0: [ 87 -50  52 -32   8   8 -27  -8 -21 -40 -11  13  -9  -8 -94  11]
1: [ 114   82    0   -9  -72   -9   27  -23  -46 -122   -3   30  -36  -45    9  -25]
2: [-11 -13  22  63  34 -23  -8  -7 -27   3 -35  48 -71   8  43 -43]
3: [  1 103  -5  17 -65 -23 116   0 -21  44  -3  65 -22 -25  74 -76]
4: [-100   -5  -17  -56   52  -76  -30   61    4  -53  -17  -31   41   18  -16  119]
5: [  81   48   54   38  -83   -4   22  -49   33  -24  -38   37  -16   20  -36 -127]
6: [ 32  19  65  11 -48   2  48   7  57  60  -2  22 -14   8 -15 -78]
7: [ 46 -25  17 -55 -12   8   4 -40 -35   1 -31  38 -16 -16  -8  13]
8: [-125  -69  -59   16  101   50   19   59    2   69   54   43   28   16   23  -16]
9: [-16 -71  13  29  24 -13   3  44  57  86  27 -15  28   8 -34 -10]
10: [ 62  34   2   7 -39 -43  54  -8 -32   2   6  28 -33 -46  25  25]
11: [-96  34   3  20 -18  11 115  53  49  87  52  -6  36  22  66  43]
12: [ 48 -57 -25   5 -34   5 -67 -47  73 -23 -56 -12  31   5 -75 -57]
13: [-22 -65   8  27  30 -14  -2  36  56  81  33 -14  22  14 -44   7]
14: [  8 -21  12  23  13  25 -32  -5  -9  56  -9  -6 -43  -6  35 -57]
15: [ -5  -5  19  45  14   2  -2  20  24  63  -2 -14 -24  24  25 -51]
16: [-127  -39   19   50   36   10   70   52   16   53   46   -1   24   91    9  -25]
17: [ 22  56 114  27  -8  33  70  40  10  61   6  -6  -7  -4  40 -21]
18: [ 29  97 -21 -69  -4   5 -32 -33 -76  -7  19   7 -32  -5  32  -1]
19: [-35   4  42  62  -6 -23  39  57   9  50  13 -27 -76  30  39   0]
20: [  66  100  -18  -71  -12   34   -6 -100  -88  -98   -3   40   20  -26   39  -15]
21: [-35  31  -1  -4  11 -38 -14  29  12 -33 -31  23  28   3  18  20]
22: [-47 -21 -95   5  63  10 -73 -11 -52 -79  11 -50   8 -16  22  76]
23: [  6  15  16  -7 -42   6  53   3  16 125   4 -14 -32  -8  33  -4]
24: [ 41 -38  19 -31  31  -3 -37  10 -16  17  -7 -24  -2 -20 -43  49]
25: [ -4  -9  12  56  33 -19 -14  -2 -44  -6 -30  41 -72   2  45 -28]
26: [ 46  -5  -7  13 -32  -5  18  16  -3  21  -8   7 -32 -40  12  19]
27: [ 55   4   0 -37  34  54 -37 -43 -95 -75  -8   7 -30 -24 -15 -15]
28: [ 30 -42  27 -33  35  -6 -43  26  -8  19  -3 -26   0 -26 -27  40]
29: [-127 -109   42   38    8    9  -20   -8  110   80   19  -98   64  127  -55   36]
30: [-119  -68   29   38   96   53   -2    9  -19   75   47   16   37   65  -23  -63]
31: [ 67 -31  53 -24  -3 -16  45  -3   3 -17 -25  17  11 -39 -38  78]
32: [ 90  54  20 -15 -52   8 -14 -43 -24 -70   7   3 -40  -8  -9 -51]
33: [-16  43  33  38 -17 -21  42   8  25 -21 -31  38  16   5  30 -24]
34: [ 24  17 -16  -4 -16 -11 -29 -40 -15 -13 -22  18 -43 -22  17 -84]

[ 43  36 115  41  -8  14  77  39  14  72   2  13 -11  10  33 -21] : 17 6 23
[-127  -61   37   36   24   28  120   26   39  126   97   17   62   99  -28  -10] : 16 30 11
[ 35  47 -51 -21 -11 -44  63  27 -56 -59  22  47   1 -82  60  95] : 10 26 21
[ 106   90   -2  -13  -64  -18   11  -34  -41 -126    5   17  -39  -36   -3  -24] : 1 32 20
[  50   35    3  -50   41   47  -16  -44  -81 -104  -16   21   11  -38   -5   12] : 27 20 7
[ 49 -56  -9  11 -24 -12 -71 -59  60 -10 -57 -22  -8   2 -77 -76] : 12 34 0
[ 76  11 -43 -82 -65 -18 -15 -65   6 -58 -19  42  10 -40 -18  44] : 7 32 31
[-98  30   6  43 -26   2 125  55  57  77  54  -3  37   1  59  51] : 11 16 19
[ 86  96  18 -28 -54  27  36 -71 -27 -29  -8  55   3  -1  -3 -68] : 32 5 1
[ 52 -73 -24   4 -36  -8 -73 -50  73  -2 -48 -13   5   1 -75 -57] : 12 0 34
[-34 -22  39  65 -11 -16  38  52  10  27  17 -13 -49  29  29  -1] : 19 15 2
[ 45   5   8  12 -19 -20  15  19 -14  -3   1   6 -25 -43  13  19] : 26 10 7
[ -6 103   2  30 -81 -20 109   3  -6  55  -5  75 -10 -14  82 -85] : 3 33 6
[ 38 -61   2  13 -35   3 -72 -52  41  -9 -43 -19  24   1 -77 -67] : 12 0 34
[  3  28 -30  38  23  15 -23   2 -58 -65  -9  -9 -38 -16  42   2] : 25 27 34
[ 53 -30 -28  20 -27 -19 -39 -29  10 -53 -49  30   9  -9 -67 -78] : 12 34 0
[-51  43 -19 -10  27 -49 -16  35 -22 -33 -15  14  -7   1  27  -4] : 21 33 25
[-35  21 -12 -14  24 -40  -2  32  -4 -31 -23   9  28   6  -2   3] : 21 33 28
[ 77  10 -53 -80 -51 -11 -15 -70   4 -71 -23  48  14 -33 -18  49] : 7 32 20
[-127  -96   47   32    3    6  -16   -8   98  100   19  -97   71  127  -69   33] : 29 13 9
[-45 -13  17  49  38   9  42  22   5  65  47  34 -29  35  25 -52] : 15 19 16
[ 33  24  62  11 -68 -14  46   0  46  51  -9  15 -14  16 -13 -79] : 6 5 15
[ 55 -21 -36  15 -22 -16 -44 -51  34 -45 -42  26  17 -19 -55 -88] : 12 34 32
[ 28 102 -24 -66  -1  -9 -13 -20 -79  -6  23   0 -35 -15  28 -41] : 18 34 32
[ -51  -18 -105    4   48    0  -81    5  -72  -73   17  -43   -4  -23   23   72] : 22 4 21
[ 55 -67 -10   9 -40   1 -60 -47  68   5 -32 -10  15  -2 -80 -58] : 12 0 34
[-42  76   4   9  45 -31   7  50 -39 -93 -30  33   2   5  31 -11] : 21 33 25
[ 91  52  24  -9 -53   1  13 -39 -36 -53  -3   8 -47 -15 -26 -46] : 32 1 34
[  49   28   -6  -40   37   44   -5  -45  -72 -114  -16   18   15  -28  -11   24] : 27 20 7
[-123  -74  -53   17  100   35   16   65  -12   69   42   43   35   17   14   -4] : 8 30 16
[-56  49 -30 -16  19 -48 -13  29 -19 -34 -24  22 -13  13  29  -9] : 21 33 25
[ 59  -5   1 -41  47  31 -43 -36 -87 -84 -18   6 -32 -17 -22 -14] : 27 7 0
[ 27  12 -33 -28 -29  38 -58 -65   2  -2 -25 -32  -6 -11 -20 -66] : 34 12 14
[-52  62 -12 -12  29 -51 -17  35 -18 -40 -28  18   3  12  16   5] : 21 33 25
